(in the rows, 128 means zero)
Rotation paths and how fast each direction turns (degrees a step):
Each turn is a multiple of 5 degrees from 10 to 175, or 0.
Each row of a path follows its step; steps can be skipped.

step 0: [123 122 142 133 125 132 141 138 124 127 120 128 143 122 122 141 130 132
 129 142 140 118 140 140 122 122 139 133 136 122 118 117 101 123 133 129
 124 138 119 126 121 136 142 123 138 126 120 125 130 136 131 128 136 135
 135 126 116 134 134 135 129 132 130 117 136 133 123 135 139]
step 1: [126 122 128 148 135 123 133 120 119 136 125 134 110 124 129 130 126 134
 132 109 140 128 137 124 116 119 142 131 134 115 116 121 130 125 128 124
 116 131 111 120 123 107 134 133 134 132 137 138 133 132 130 122 123 117
 123 127 132 126 132 124 140 130 127 115 131 133 127 123 140]
step 3: [125 124 142 136 138 125 150 124 127 142 133 137 125 121 124 128 128 123
 147 135 134 124 128 136 128 134 135 127 139 124 127 121 134 119 120 125
 136 139 126 123 119 119 136 130 132 129 121 134 132 131 124 120 123 115
 122 114 114 144 122 130 145 127 134 125 125 116 136 135 144]
step 4: [123 121 129 137 125 132 127 129 118 139 128 120 133 127 139 120 132 125
 128 123 128 136 127 145 124 143 146 124 132 123 111 131 122 119 136 122
 122 136 118 123 129 141 128 110 130 122 137 138 126 140 133 131 130 129
 129 137 138 130 127 123 142 110 130 114 127 140 131 136 144]
step 5: [127 132 137 140 121 127 132 126 118 130 136 138 134 132 119 128 135 124
 133 124 135 114 134 127 122 128 135 142 133 141 118 130 121 132 129 129
 130 140 123 121 133 129 131 116 128 135 125 131 134 130 136 130 124 117
 121 138 118 136 130 141 151 144 109 119 116 112 137 122 139]
step 7: [128 120 131 127 134 127 128 143 122 143 126 130 121 120 120 138 127 123
 132 114 150 120 132 122 125 127 149 133 147 135 115 121 130 123 143 124
 114 133 117 121 120 118 131 128 130 127 136 133 140 130 132 128 125 135
 136 131 120 128 131 137 133 130 124 123 125 136 145 128 140]
step 8: [121 126 137 144 131 127 136 116 126 126 139 133 136 135 123 141 125 127
 131 123 134 133 138 135 127 122 135 110 135 126 128 120 107 124 127 141
 129 127 111 132 128 127 143 127 140 128 134 139 122 150 134 129 126 126
 128 132 128 133 111 119 134 133 113 124 133 123 133 124 139]
step 9: [131 111 124 126 131 135 130 123 123 135 135 134 122 121 121 144 130 124
 143 135 132 128 130 125 125 146 151 132 135 115 119 120 128 115 129 124
 130 140 117 132 135 122 129 127 138 121 129 116 130 122 123 129 119 114
 126 119 133 141 130 131 146 138 137 120 123 126 132 127 142]
step 12: [118 125 130 123 128 133 144 123 134 118 135 141 135 136 122 132 135 143
 127 127 134 131 137 144 116 141 132 135 146 123 112 119 113 114 130 127
 116 139 124 114 128 133 128 130 128 129 133 127 140 131 127 126 134 119
 120 139 127 122 135 129 138 117 125 116 123 124 137 126 137]
step 14: [115 122 131 141 127 138 142 116 121 129 134 128 135 119 128 123 130 129
 136 115 126 132 129 144 126 132 147 120 131 130 125 124 119 118 143 138
 110 123 110 131 134 131 141 127 131 124 138 148 128 137 119 133 119 126
 126 131 126 132 127 140 131 129 126 127 124 131 134 130 146]
step 15: [136 111 121 136 122 137 127 128 117 130 141 131 130 131 117 138 126 121
 139 134 139 123 138 124 124 133 141 122 137 141 119 126 128 128 130 117
 137 138 112 126 119 128 133 122 132 125 129 126 139 139 129 126 131 119
 124 133 130 132 121 124 152 131 130 111 121 115 142 120 125]
Speeds:
[127 128 127 130 128 129 130 126 130 130 129 126 128 127 128 125 126 127
 129 126 129 129 127 132 124 130 124 128 129 131 127 133 127 130 130 128
 128 128 130 128 126 131 128 124 124 128 131 130 128 128 126 129 127 124
 130 127 126 127 127 131 130 126 130 129 126 125 131 129 125] => 40
[128 125 127 129 129 129 126 128 127 127 126 123 129 127 129 130 132 127
 128 128 131 127 126 126 129 128 129 125 129 128 126 126 128 124 126 128
 128 127 130 125 130 131 132 122 129 132 128 126 126 124 129 127 127 129
 130 129 130 127 130 128 128 131 130 131 128 128 129 130 125] => 160
[134 129 127 130 128 126 127 128 127 129 127 127 127 129 127 129 125 127
 130 126 130 126 131 125 129 128 129 132 129 129 128 130 131 125 126 126
 129 128 129 130 122 126 125 128 130 128 127 128 125 124 127 128 124 128
 127 126 126 129 129 129 130 131 129 126 123 127 129 128 128] => 175
[126 127 124 129 129 128 131 125 130 126 128 128 126 126 126 123 129 128
 125 128 126 127 129 128 129 130 132 129 131 125 129 128 131 125 129 127
 127 126 124 131 129 128 126 129 128 128 132 128 126 125 128 123 131 128
 129 126 130 130 130 128 129 127 130 126 129 127 128 128 126] => 135
[126 127 131 129 131 127 127 129 126 130 125 129 126 126 127 126 130 128
 128 128 126 127 124 124 124 128 128 129 130 130 127 127 132 129 125 131
 130 130 128 130 130 123 127 127 127 129 127 126 131 130 128 126 127 125
 128 130 129 128 128 131 128 130 130 128 127 128 131 125 127] => 175
[127 127 128 127 130 126 129 126 130 129 130 129 130 130 125 127 129 127
 129 129 123 128 130 130 127 127 131 125 124 125 130 126 128 127 129 129
 125 128 130 129 126 130 130 127 130 128 124 128 127 131 129 129 129 128
 129 127 124 126 130 131 127 132 130 128 124 125 128 126 127] => 125
